One turn or mirror swaps these rows in pairs. Which row does each one swap with?
The rows were stretched afterwards, more along some directions than others.
J_837: [-41  11 -13 -15 -29  32  14  18   1  21  26 -12  -1  26  16 -25]
J_211: [ 22 -19 -13 -22  15  -9 -23   0  -8 -11  43  -3   1  15   1 -11]
J_263: [-23  52   2   9  -7  36  31  -5   7 -35 -24  -4  11 -14 -23  -4]
J_612: [  2 -20 -21   7   0  18  -6   5 -16  -6  12 -20  -1  17  -9  25]
J_829: [ -2  -3 -11 -22  -3   0 -21  12  13  -3  32  -5  17   9   5 -17]
J_922: [ 14 -25  -5 -24  18  -8 -19   8 -13   5  54   0   1   7  -3   4]
J_847: [-13  29   0  -1   8  15   5  -4 -15 -40 -32  -5  19  -5 -16  17]
J_98: [ 13  25  14   0   1  14   0  -1   3 -19 -16 -19  13 -10 -32   6]
J_44: [-13  29  23  -1 -13  29   3   7  -2 -21 -25 -20  14 -16 -28   6]
J_732: [-21   1 -37   5 -29  17  14   8  -9 -13  18   6   2  19   9 -19]
J_695: [-12  28  -5  32  14  29  19  -2 -27  -1  -4  -9 -14   0 -30  13]
J_690: [-35   2 -19   3 -23  30  28   3   5  -1  14 -11  -4  19  11 -15]
J_378: [ 16  36   7  14   1  17   0   0  -7 -45 -19 -13  10 -13 -29   6]
J_597: [-28 -10 -26  -9 -17  17   5  13  -5 -14   6 -12  15  25  15 -13]
J_257: [-29   8 -30   0 -17  31  10   7 -14  10  28  -2 -10  31  15 -29]
J_491: [  1  14  15  22  34  33   1  -9 -34   9 -17  -5 -14   1  -7  12]
J_621: [ 11 -27  -9  18   5  12 -20  12 -24   4   6 -17 -12   5  -9  21]
J_499: [-18  40   1  -7  -3  30 -14   7 -20 -26   3 -20  14  15  -3  -9]
J_707: [ 26 -27  -9  -9  23 -11 -18 -14  -2 -19  38  -6 -12  -3  -7  -8]
J_307: [-10  36  -6   5  -3  24 -11  -7 -23 -40 -20 -19   8  12 -12   2]
J_90: [ 18   5   7  28  13  28  -2 -34 -23  -5  -5  -2  -8  -5 -19   6]
J_59: [ 18   8  10  32  49   5  14 -25  -8 -28 -10  -9  -2 -12 -23  24]
J_938: [  9 -28  -5 -17  10  -2   3  -9  -7   1  47  12 -11  -1 -12  -8]
J_522: [  5  -1  19  30  12  18  10  -6 -22   1 -12  -6   0 -10 -26  24]
J_634: [ 13  29   8  20  23  31   6  -2 -22  15  16  -3 -28  13  -6   6]
J_391: [  6  -2  -1 -15 -30   6  -9  19  -8  -1  16   1  -8  -2 -21   3]
J_821: [ -7  28  11   2   4  16  -9   0 -14 -32 -31 -18  14 -18 -14 -10]
J_283: [ 12 -28 -14 -21  29 -15 -42  -1 -24 -10  46  -1   3  21   0  -4]
J_8: [ 12  47  13   1  12  17 -10   4 -22 -12  14 -20 -13  -6 -38  -6]
J_235: [ -5  -2   7  -5 -25   7   5   5  -2   4  11   1  -9   1 -25 -12]
J_331: [  2  46   1  -3  10  33 -13  19 -12 -20  -4 -21  -1  14  -2   3]
J_20: [-36   1 -21  -7 -40  35   5   3  -4  23  17   5   9  34  18 -37]
J_828: [ -6  36  16  -8   6  24  -6   9 -16 -18 -32 -14  11   6  -4   1]
J_88: [  7   2  13  34  17  12  10 -19 -23   0 -22  -4  -2 -11 -10   0]
J_561: [  8 -29 -14  17   1  10 -22  11 -22 -15  -3  -9  14  -1 -16  17]
J_731: [  1  33   2  38  -9  41   7   1 -20  11 -17 -27   3  11 -13  -4]
J_146: [  8  27  10  45  17  34  18 -17 -16 -12 -14 -14 -19  -9 -24   4]
J_729: [  0   8  15  24  31  25  14 -30 -13  -5 -23  -6  -8 -11 -17  16]
J_330: [ 21 -26  -9 -21  16 -12  -7  -3  -4 -25  48   7   2  -9 -15  11]
J_236: [-19  -1 -20   2   6   6   1   7  -8  19  46   6 -11  20   6 -16]
J_203: [  5  11  16  19   6  33   3 -23 -15  16  14  -6  -4   8  -4  -9]
J_601: [ -3   5  -9 -21 -21  14   8   5  -7  -2  38   2 -16   4 -30   6]

J_695 pairs with J_98
J_378 pairs with J_146
J_922 pairs with J_837
J_330 pairs with J_690

One turn or mirror swaps these rows in pairs. Which row does each one swap with?
The rows were stretched afterwards, more along some directions than others.
J_813: [-13  -7  12 -35  14  -9  33  18  14  22   1  24  -4 -19  16  47 -49]
J_217: [ -7 -55  19 -55  32  -2  14 -17 -12  19  24  -2  -2  11  23  37 -21]
J_506: [-16 -15 -32  -1  -9 -20  33   6   8   1 -20 -56  25  27  10  17 -31]
J_372: [ 31 -35 -31  34  11 -12 -15  15 -12  33  46 -23  35   7  40 -12 -15]
J_145: [ 28 -39 -50  18  -5  15 -28  -5 -13  19 -12 -67  59  27   5   6  28]
J_726: [ 28 -46 -35  30  16 -13 -13  17 -15  30  41 -24  35  13  42 -13 -20]
J_989: [ 20 -33 -28  43  12 -11 -15  22  -4  26  54 -25  33  14  39 -27 -10]
J_65: [-61 -30 -17   3  31 -21  25   8  20   0  18   0  12  24   3 -14 -34]
J_839: [ -7 -37   3 -19   3  -3 -39   2  21 -13   0 -24   5  27  -1  29   9]
J_371: [ 21  14  17 -11  10 -32  20 -15  -6  33  42 -34  29  -1  16  79 -20]
J_864: [ 22 -38 -31  31  13 -13 -12  15 -10  25  49 -23  36  18  42 -17 -19]
J_76: [-31   4  21  18   8   4  16  13  32  23 -16 -17 -34   7  -8   4  24]
J_308: [ 23 -33 -34  38   6 -12 -18  18  -6  23  46 -26  35  14  40 -19 -15]
J_45: [-12 -56 -15 -57  38   3  13 -43 -10   5  -4   4  50  21  -7  61 -14]
J_866: [-40  13   1  -3  -4 -31  11  -5  38  -9   4  -6  14  -3 -17  46   0]
J_187: [-36   1   9 -12   6 -29   9  -4  34  -6  -4  -7  11   5 -18  46  -5]
J_159: [-45 -42   2 -32  21  12  22 -25 -19  43  -7 -33  35  30   3  39  -3]
J_541: [ 29  10  12  -6  13 -35  15 -17  -5  35  53 -42  40  -3  17  80 -19]
J_757: [-13 -36  -7 -13  31 -31  -8 -10  10 -13  38 -12  26  19 -20  41 -22]
J_260: [-68 -29 -12   7  30 -14  26  10  21  13   5  10   2  18   3 -17 -23]
J_70: [-55  18  13   6 -15  -5  40  11  21  17  36  -3   8 -17  -9  22 -20]
J_195: [-58 -31 -21  12  25 -19  20  14  21  -1  13  -2  12  26   4 -24 -26]
J_772: [ 17 -49  27 -49  62  -2   3 -23  -4  30  28  18   9  12  18  52 -13]
J_816: [  6 -41 -24  -5   4  -2 -18   9  21 -21 -12 -28  -4  13  -3  -9  15]
J_351: [-47 -28   5  17  -3 -17 -15  28  25 -14  52  -2  41  13  -1 -23  -4]
J_982: [-22 -19  -5   6  34 -36  24   6  -6  -3  80 -54  58  31   0  18 -35]
J_550: [-17 -64 -18 -45  21   4  22  -5   6  16 -17  10  17   7  10  32 -19]
J_591: [-11  -4 -10  27 -30  13   8  -6  -4  36 -15 -51  13  12   3  23  30]
J_947: [-68 -25 -12   5  27 -19  31  11  21   8   7   5   4  15  -2 -15 -28]
J_656: [ 49 -50 -30  -7  -5 -17 -14  -1 -19  19  10 -45  46  27  45  29 -28]
J_957: [ 23  10   6  -2   6 -34  13 -17  -8  32  51 -40  35  -2  20  80 -14]
J_626: [-25  14   7  -3  -2 -30   6  -1  34  -5  -3 -10  11   1 -17  44  -1]
J_867: [-11   0   5  15   7 -32  14  28  15  17 -21 -42 -37  17  -3  36 -22]
J_664: [-65 -35  -8   2  40 -20  24  10  21   2  24   8  11  24   2 -19 -30]
J_977: [ 29 -34 -34  37  15  -9 -13  14 -11  36  42 -25  33  12  40 -14 -10]
J_196: [ 29  13   9   0   3 -27  18 -11  -9  38  45 -46  34  -3  22  72 -15]
J_261: [-31  19  12   3  -4 -32  13  -2  36   4   8 -19  13  -3 -16  46  -1]
J_192: [  5 -25 -15  24 -15  -3  25  14 -12  53 -10 -70  -9  18  23  25   7]
J_878: [-66 -27 -17  11  20 -14  33  18  20   9   3   1   3  14   4 -22 -29]
J_607: [-14  -7   2 -31  22  -8  24 -12   3   4  22 -56  16  24  -1  59 -22]

J_195 pairs with J_864
J_772 pairs with J_76
J_866 pairs with J_957
J_196 pairs with J_187

One turn or mirror swaps these rows in pairs. Which row does each one swap with?
The rows were stretched afterwards, more along some directions than others.
J_209: [ 34  -9  12 -40 -21   3 -10  24   2  28  -8  29  10   8  33 -27  22  24
  -2  37 -22 -29  61]
J_319: [ -1 -26  -9   3  33  -6  14  -6  19   0  -1 -31  16 -38   8 -11 -10   9
 -13 -13  -1  36   9]
J_182: [ 32  30   7  19 -10  -1 -36   4  -5  10   1   4 -31 -42  29  25  44  35
  28  38 -13  11  43]
J_944: [ 21 -10 -14 -47  19 -36  -9 -31 -20  -1  24 -14 -25  15  17  10  -5 -10
 -28 -17  15 -23  22]
J_688: [ 29  13 -21 -23  13  27   8  -5   1  17  34 -13 -22  17  11  -6  24 -35
  10  10 -12 -31  36]
J_33: [-36  -2 -13  11 -11  11   1  -8 -31 -21 -32   2  -7   6 -13 -11  12 -32
  45   9  -1 -19   3]
J_706: [ 14  19   2   2   4  23  31   9 -22   5  28   3 -30 -16  18 -10   7 -56
  27  16  26 -22   6]
J_440: [  5 -32 -33 -12  23 -30  76  22 -21  14   5   1   5  -3  -3  -7   1 -44
  -1   3 -30   2  28]
J_296: [ 31   3  17  19 -14  30 -16  10  -4  33  13  15   9  -5 -21 -10  -1  15
   0  31   4 -36   1]
J_889: [ 16 -41 -27  -5  18  21  39  20   3 -15   2   2 -36 -24  -2  -6  43  -3
 -33 -10 -19 -33  44]
J_111: [  1  12  26   7  -3  32  25  35 -21  -9  -8  43  31 -17 -21   3  -8 -13
 -32 -20 -40   9  -7]
J_496: [ 22  -7  27  -3  -2  30  12   1  -7  19   0   2 -13  -7  23  -2  16 -16
 -63  25 -32  -3  63]
J_524: [ 20  -5  40   6 -22 -11  10  21 -15 -28   5   7 -34  -3  20  10  47   2
 -15  43 -16  32  34]
J_532: [ -2 -33 -10 -32  -7 -14  12 -15 -57  -6   7 -22   2  35   6 -42  21 -17
  17  12   7 -18  43]
J_810: [-43  -3 -19   6   6 -16 -16  43 -32   5  14 -21   1 -45  10 -44  13 -15
   0 -17  -7  16  33]
J_554: [ 19  13  -4  11 -16  44 -18  -3   2  19   3  25  23 -59 -10   0  -4 -25
  41  -4  -5   7 -10]
J_611: [ -6   4  -6 -21 -13 -38   5 -16 -20 -29  14   2  -1  29   7  22  29 -27
   0 -32  13  -6   3]
J_471: [ -1 -35  21  -2  -7  36  10  36   0 -24  16 -20  21  35  14 -25  30  17
 -35  34  -5 -15  14]
J_197: [ -9   0  28 -62  -5  18 -13 -11 -21 -28  16  36   6   9  40  27  -7 -58
 -66  -5   9  13  49]
J_242: [  1  16 -19   9  22  32 -28 -21 -24 -40   7 -44 -26  18  14  11  36   4
  14  26  23  -9  12]
J_239: [ -1   3 -41 -10  39 -40  18  14 -23 -11 -11  -7   0 -12  22   7  26 -10
 -30  -3   3  -3  22]
J_841: [ 10 -27  -2 -46 -53  25 -24   7   6  31  12   7 -26  29  25 -49   8  14
 -30  -7  24 -33  22]
J_762: [ 27  17  25 -19 -32  -3 -37 -12   0  -5  14 -50 -20  21  34 -19   0   9
  29  54  33 -29  40]
J_577: [-25 -10   3 -14   1  33 -31  15 -15  31 -16  35 -22 -19  13   1  -9  26
 -30  -1   3  15  18]
J_760: [ 56   4   4  -7  -7  21  21  21 -34   5  15   4 -19 -29  11 -21  14 -14
  10  32 -24  26  82]
J_205: [-15 -35  16 -10 -15 -19 -17 -15  18 -25  24 -35 -22   0  13  -4  39 -38
  -6 -28   3   4  53]
J_279: [ 36  45  13   3  -4  37   2  18 -32  -1  33  16  -1 -14 -13  -5  -9 -48
  36  39  -1  26  25]
J_198: [  7  24 -26   0  30  18  22  -8 -18  -5  30 -29 -36 -22  17  -8   4 -14
 -24  38   9  43  23]
J_715: [ 29 -47  -8 -23  -9  45  28   5  16   6  11  19  15  11  20  24  13 -25
 -12  17  -9 -45  46]
J_52: [ 37 -30 -13  -6 -20 -12 -31  -6  31   4 -19  -2 -29 -10  33  -3  38  21
  -5   2   5 -34   9]
J_206: [ 42  -5  -7 -13  18  21 -19 -29  -2   4  -4 -42  15  26   6  -7   9 -17
   3  16 -10 -39  47]
J_984: [  1 -43 -10  25   1  13 -20  10  35  -5 -22 -28 -21  11  -2 -20  29  57
  12 -16  12 -43 -18]
J_908: [ 31  -3 -20   5  18 -18  -5  -9 -14  16 -23   7 -37 -45  15 -23  14  24
 -15  -7 -26   1  31]
J_450: [-32 -28   9  15  16 -49 -17  32   3   4 -40 -11  25 -41   6 -27   9  23
  13 -71 -17  16 -21]
J_133: [-35   4  18 -37 -11  -6 -33 -26 -31 -12 -21  29  21  -8  33   9  -6 -38
 -16 -12  14  25  11]
J_387: [ 12   0  12 -31  -9   2 -17 -25   2 -11  -1  23 -24 -27  20  47  26 -32
 -26   3 -11  26  21]
J_766: [ -5 -36 -43   6   2  10  30   4   1 -15   1 -29 -37 -27  29  -3  25  21
 -36  41  19 -20  42]
J_464: [-21   7  16  -4  -3 -28 -30   9 -22   6   8  14  45  19 -11 -38 -13  18
  36   2  21 -30 -11]
J_846: [ 11  29  37  10   8 -19  -6  -7 -27 -34 -31  15   7   6 -13  24   9   0
 -34  -3   4   7 -15]
J_904: [  2   4  17 -21   4  -5 -60 -35 -18  -1   3  -7 -10  57  29  -8  -3  29
 -32  65  42 -11  47]
J_199: [ 27  12  15 -14  -7 -17  35  36  -2  35   0 -11  34 -45  -6 -25 -10 -24
  19 -26 -33 -21  -9]
J_87: [ 11  15  -7 -15  17  10 -14 -43 -53 -30  28 -40 -52 -10  38  28  12 -32
 -44  11  18  36  59]
J_739: [ 31   6   8 -16 -37  50 -26 -32 -13  -3  11 -30   4 -14  -8  12   7 -23
  12  23  -6 -27  52]
J_475: [  0 -14  11 -40  -2  16   0  42 -11  28   5  55  54 -10  -9 -23  -2 -12
 -17 -13  -8 -43   8]
J_5: [-10 -56  17   5  -2  20  -7  23  14  14  26 -37  17  -4  12  -9   7 -17
  -8   2 -20  16  49]
J_868: [  0  -1  30  -3  10   3 -20   7  -6   6 -10  18  25 -11   0  -9 -26  24
 -36 -37   5  38   5]
J_58: [ 25 -32   6   6 -35   3  -3   8 -23 -13  14 -38   9   2  47 -31  56  10
  11  15  -3  10  46]
J_646: [-34 -17  -6   9  -6   3   4   0  40  13  -4 -33   4 -13 -16 -18   6  -8
  -8  15   6 -18  10]
J_157: [ 15  21  27 -10  -9 -15  26  66 -19   5  19   4  -4 -14  -6 -29  23 -21
  20   8 -41   8  30]
J_654: [  6   0   2 -20 -31  49 -36  -9  13  19 -21  32 -31 -12  29 -10   0   4
 -34  -9  17 -67  31]
J_763: [  3 -11   4  14   5 -33   4   4  -5 -28 -13 -23 -19 -36   0 -24  24  26
  12  12  -7  28   7]
J_144: [-19 -22  12 -17  16   0 -34  26  -9  21 -18  57  22  16  31  -3  -4  14
 -40 -37  -4  12   8]
J_778: [ 19   3   6  36  20  10  39  36  -5 -20   9  -4   0 -13 -35   4  13 -18
  21 -19 -27  21 -29]
J_582: [ -5 -16  -2   3  -4  -1   6  -4 -55 -48   7 -49  51  20 -12  10  21 -32
  20  35 -18  -6  48]
J_241: [ 21  10  32 -24 -11  10  36 -17 -36 -36   5 -55  -8  57   1 -19  -2 -59
  14  15  22 -25  20]
J_793: [  3  13  19  -6  22 -34  20 -16   8   3  17  14 -34   4   7  18  19 -16
  -9 -17 -17   6  -8]

J_889 pairs with J_846
J_241 pairs with J_205
J_841 pairs with J_58
J_279 pairs with J_319
J_763 pairs with J_778
J_209 pairs with J_144
J_157 pairs with J_450
J_182 pairs with J_577

One turn or mirror swaps these rows in pairs. Which row does each one swap with?
The rows were stretched afterwards, more along some directions than others.
J_112: [ 37  24 -12  29  -3 -12  18  54   2 -15   5   8 -38  -4  -9 -15  14]
J_252: [ 43   4  25 -24  11  19  32 -10  15 -20  -5  40  20  -2  -4   8  17]
J_67: [ 54   4  26 -20   4   6  44  -1  26 -30 -18  51  21 -10  -3   7   5]
J_779: [ 58  10  23 -16  10  12  33   1  21 -37  -9  55  14  -2  -1  10  18]
J_325: [ 49   8  -1  20 -14 -48  46  73  42   2 -28   3 -35 -36 -17  -6 -27]
J_102: [ 30   4  22  30  27  10  13  23  14 -21  12  32 -39 -22 -41  -2   9]
J_17: [ 68   7  15  27  12 -22  23  24  33 -32   5  50 -22 -27 -27 -25  18]
J_490: [ 35  15  12  38   8   9  29  41   7  11  -5  23 -18 -16 -17 -10 -11]
J_640: [ 25   8   8  35  -5 -32  29  75  13  -4 -13 -16 -83 -25 -22  -5  -4]
J_29: [ 32 -11   3  10  15   8  10  10   6  -3   3  26 -22 -13 -18   9   5]
J_734: [ 10   5  28  -7  -2  -8  30  27 -16 -14   7  13 -29 -36 -32  13 -16]
J_275: [ 50  22  14  31   2   1  59  41   7  14 -17  38  18 -20  -5 -32 -20]
J_485: [ 56   6  16 -24   1   4  37  -7  29 -26 -15  50  26  -5  -1   5   7]
J_73: [ 34   6 -10  27   2 -36  29  24  15 -25 -15  39   8 -18 -19 -24 -22]
J_449: [ 70   6  12  35  16 -20  23  21  31 -32   6  58 -17 -23 -26 -26  18]
J_500: [ 68  11  19  10  12 -23  40  62  55 -13 -17   4 -36 -22 -12  -6  27]
J_207: [ 32  11 -21  28  -3 -35  30  29  14 -16 -18  31  23  -8  -7 -30 -23]
J_26: [ 63   6   1  45  19 -23  32  34  21 -23  -3  46 -11 -20 -22 -34   6]
J_193: [ 73   2  12   7  15 -19  28  49  61  -4 -14   8 -27 -21  -7  -2  34]
J_890: [ 60   3  18   0  18 -13  41  56  52   9 -16 -12 -28 -21 -10  -8  28]
J_433: [ 65  13  25  20   6 -15  23  13  26 -36  12  67 -17 -25 -31 -16  13]
J_711: [ 34   1  23  24  20   9  14  21  18 -21   7  32 -29 -23 -39  -7   1]
J_278: [ 86   4  13   1  -8 -38  60  50  84 -21 -39  27 -17 -36 -13  -7  -9]
J_548: [ 30  27 -17  31 -30 -27  32  41   7  -9 -30  24  28  -7   0 -24 -43]
J_43: [ 57  21  13  27 -12 -15  72  44  26  11 -30  30  14 -30  -8 -37 -21]
J_342: [ 23  15  45 -22  -2  -2  81  43  15  -9  -4   5 -39 -50 -48  -6 -26]
J_81: [  4   4  42   2   5  -2  19   9 -14 -40  19  24 -45 -35 -49   9   0]
J_461: [ 13  27  -7  29 -28 -24  25  39   2  -5 -26  20  13 -10  -9 -17 -42]
J_784: [ 38   4  18  28  20   7  14  23  23 -14   8  36 -29 -17 -32  -4   2]
J_246: [  2   9  39  -7  -3  -4  28  22 -26 -18  17  24 -32 -33 -41  16 -17]
J_320: [ 58  23  20  24 -15 -13  74  48  27   7 -30  24   1 -36 -11 -33 -20]
J_700: [ 14  25  11  26 -29 -31  25  69   5  -9 -19  -6 -51 -24 -19  -9 -25]
J_777: [64  0  3 16 20 -1 12 38 38  3 -8 17 -7 -9  4 -2 43]
J_482: [57 -7 -7  0 15 13  8 -1 32  5 -5 30 24  0  7 -2 30]
J_560: [ 68  -2  23 -22  -4 -18  51  14  57 -23 -30  34  -2 -23 -12   5  -9]
J_892: [ 34   3   9  26   0 -27  29  75  25   2 -15 -22 -85 -28 -18  -2  -3]
J_505: [ 72   4  17   9  16 -18  39  59  63   0 -15   1 -37 -28 -15  -6  32]
J_648: [ 60  -1  20 -23   5   3  42  -1  40 -20 -21  40  15 -11  -2   6   9]
J_429: [ 67   2  12  12  15 -17  21  52  54   1 -10  -2 -33 -16  -8  -4  34]
J_108: [  5   9  44   2  -6  -4  19  21 -13 -37  14  22 -55 -41 -58  13 -13]
J_185: [ 27  19 -22  30 -20 -32  37  30  10 -10 -29  28  34  -9  -3 -26 -37]
J_623: [ 56  20  12  32 -12 -25  74  54  32   7 -33  19  -6 -37 -14 -40 -13]
J_515: [ 19  25  15  26 -25 -32  32  67  12  -7 -17 -11 -53 -23 -16  -9 -21]
J_117: [ 20   6  22  26  11  -3   7  16   8 -35   7  38 -33 -25 -46   0  -6]
J_833: [ 37  13  18  33  14  16  30  33   9   0   1  29 -19 -16 -24  -8  -8]
J_521: [ 20  26 -16  21 -25 -29  35  31   6  -7 -28  26  32  -5  -1 -22 -43]

J_485 pairs with J_505
J_623 pairs with J_433
J_342 pairs with J_112
J_185 pairs with J_784

